Here are some points:
[ 0.37  0.39 -0.15 -0.21  0.24  0.07 -0.03  0.05 -0.47  0.15 -0.2   0.15  0.79 -0.02 -0.53  0.33]
[-0.36  0.27 -0.21 -0.11 -0.32  0.29  0.1  -0.22  0.57  0.54  0.6   0.91  0.82  0.01  0.55  0.28]
[-0.55 -1.78 -1.21 -0.86 -1.99 -1.16 -1.   -0.89  3.22  2.63  3.26  2.43  3.58  2.57  3.12  2.93]
[-0.22 -0.91 -0.6  -0.44 -1.28 -0.59 -0.77 -0.2  -0.23  0.68 -0.22  0.09  0.48  0.01 -0.69  0.44]
[-1.72 -1.86 -0.6  -1.61 -1.06 -1.48 -1.05 -0.88 -0.49  0.5   1.5   1.37  0.53  1.08  1.04  0.48]
[ 1.07  3.71  0.81  1.99  2.16  1.52  2.13  1.74  0.34 -0.57  0.24 -0.91  0.46  0.79 -0.27 -0.78]
[ 2.19  1.68  1.58  1.81  2.32  2.69  1.7   1.39 -0.17 -0.73  0.14 -0.36 -0.23 -0.06  0.07 -0.41]
[ 0.25  0.19  0.02 -0.33 -0.03  0.14  0.05  0.35 -0.84 -0.79 -0.6  -0.47 -0.99 -0.67 -0.7  -0.78]
[ 0.03  0.26 -0.26 -0.54  0.18 -0.04 -0.36  0.14 -1.57 -0.95 -0.51 -0.85 -0.73 -0.88 -0.95 -1.03]
[ 0.18  0.38 -0.64 -0.39 -0.37 -0.06  0.41 -0.17 -0.26  0.98  0.33  0.04  0.65  0.15 -0.22  1.03]
[ 0.11  0.42  0.25 -0.03 -0.69 -0.17  0.28  0.82  0.5   0.81  1.42  1.54  0.52  0.79  0.17  1.47]
[-0.08 -0.07 -1.63 -0.09  0.13  0.7  -0.36  1.01 -0.89 -1.26 -0.5  -0.84 -0.67 -0.68  0.22 -0.8 ]
[ 0.21  0.38  0.45  0.09  0.32  0.5   0.18  0.37  0.54  0.54  0.31 -0.1   0.1   0.34  0.4   0.41]
[-0.12 -0.94 -0.49 -0.9  -0.11 -0.59 -1.23 -0.28 -1.81 -1.11 -0.8  -0.9  -1.76 -0.96 -1.07 -1.57]
[-0.15  0.19  0.25  0.28 -0.05  0.43  0.31  0.19 -0.22  0.67  0.    0.12  0.16  0.06 -0.39  0.06]
[ 1.65 -0.78 -0.26  0.34  0.9   0.54  0.46  0.08  0.17 -0.06  1.18  0.17  0.23  0.24 -0.16  0.51]
[ 0.53  0.66  1.44  0.07  0.18 -0.49 -0.03  0.21  1.24  1.57  0.61  0.54  1.12  1.18  0.84  0.67]
[-0.62 -0.6   2.35  2.64  0.42 -3.22 -0.16 -1.32 -0.2  -0.64 -0.54 -0.03 -0.37  0.58 -0.04 -1.39]
Then 16 other points, each followed by its number:
[0.28 0.02 0.94 0.33 0.45 0.17 0.54 0.27 0.83 0.55 0.44 0.34 0.38 0.78 1.03 1.31] 0
[-1.5  -1.45 -1.79 -1.14 -0.81 -0.85 -1.51 -1.37  1.07  0.24 -0.35 -0.07 -0.82  0.09 -0.05  0.32] 1
[-1.98 -0.89 -0.97 -1.7  -1.55 -0.99 -1.06 -1.09 -0.64 -0.79 -0.9   0.   -0.89 -1.2  -0.85 -0.45] 2
[ 0.05  0.47  0.82  1.17  0.33  1.12  1.21 -0.12 -1.33 -0.7  -1.46 -1.58 -0.81 -1.12 -2.22 -1.43] 3
[ 0.06  0.3   0.    0.12  0.04 -0.04  0.38  0.2  -0.87 -1.09 -1.19 -0.31 -0.81 -0.79 -0.42 -1.21] 4
[-0.25 -0.15  0.16 -0.33 -0.16  0.03 -0.06  0.09  0.16  0.13 -0.2   0.22  0.45 -0.08  0.17 -0.07] 5
[1.23 0.28 1.2  0.99 0.74 1.1  0.77 1.45 0.65 0.59 0.61 0.67 0.67 0.36 0.39 0.91] 6
[ 0.13  0.13 -0.05  0.13  0.05  0.    0.2  -0.09  0.84  0.3   0.21  0.35 -0.22  0.85  0.24 -0.39] 7
[-0.13 -0.3  -0.6  -0.21 -0.16 -0.17  0.01 -0.1   0.41  0.12  0.48  0.32  0.19 -0.03  0.3   0.71] 8
[-0.42 -0.34 -0.23 -0.45 -0.42 -0.11  0.03 -0.16  0.83  0.17  1.04  0.66  0.13  0.18  0.07  0.81] 9
[-2.41 -4.08 -3.15 -3.11 -3.1  -4.05 -4.23 -2.23 -0.99 -1.75 -0.72 -1.01 -0.74 -0.74  0.31 -0.58] 10
[-2.16 -0.3  -1.72 -0.56 -1.4  -1.43 -0.46 -0.97 -2.   -1.89 -2.27 -1.6  -1.74 -2.24 -2.44 -2.45] 11
[ 0.02  0.2   0.26  0.2   0.02 -0.08  0.29  0.01  0.78  0.46  0.73  0.64  0.62 -0.05  0.74  0.4 ] 12
[ 0.05  0.13  0.28  0.23  0.23  0.39  0.3  -0.03 -1.83 -1.63 -1.61 -3.43 -2.31 -2.6  -1.38 -1.64] 13
[-0.18 -0.06  0.27 -0.69  0.37 -0.7  -0.34  0.04  0.87  0.17 -0.34  0.65  1.33  0.96  0.89  0.71] 14
[ 0.09  0.11  0.05  0.2  -0.1   0.02  0.03  0.18 -0.96 -1.26 -0.66 -0.55 -1.54 -0.22 -0.91 -0.35] 15
Which three of these numbered points are nearest to each point below by angle, seen from the average point of the first points? Their numbers follow each, nearest first.
[ 1.03  1.11  0.74  1.55  0.92  1.28  0.97  0.92  0.08  0.32 -0.01  0.1  -0.02  0.17  0.15  0.05] > 6 3 0
[-1.41 -0.98 -0.53 -0.43  0.07  0.13  0.12 -1.27 -0.72 -1.05 -1.16 -0.37 -1.05  0.02 -1.   -0.93] > 11 2 15
[ 2.42  3.85  3.98  1.94  2.12  2.03  2.25  1.87  0.    0.25  0.21 -0.06 -0.11  0.2   0.16 -0.35] > 6 0 3
[ 0.02  0.22 -0.16 -0.1  -0.01 -0.26 -0.2  -0.27  0.46  0.65 -0.15  0.22  0.14  0.45  1.15  0.62] > 14 0 12
[-0.66 -1.46 -1.75 -1.9  -0.7  -0.23 -0.35 -0.7  -0.69 -0.59 -0.02 -0.7  -0.35 -0.39 -1.27 -0.45] > 2 10 11
[-0.28  0.   -0.25  0.03 -0.26 -0.1   0.31 -0.27  0.88  1.68  1.96  0.61  0.68  0.83  1.14  1.72] > 12 9 0
[-0.13  0.21 -0.27  0.9   0.58 -0.63 -0.04  0.41  0.42 -0.32 -0.02  0.28 -0.41 -0.03 -0.18 -0.42] > 4 15 11
[1.73 1.97 1.95 1.34 1.19 1.49 2.91 1.37 1.25 1.2  0.71 1.14 1.25 0.77 1.03 1.08] > 6 0 12
[-0.67 -0.52 -0.41 -0.41 -0.47 -0.51 -0.43 -0.74  0.85  0.66  0.19  0.41  0.64  0.08 -0.15  0.46] > 1 9 8
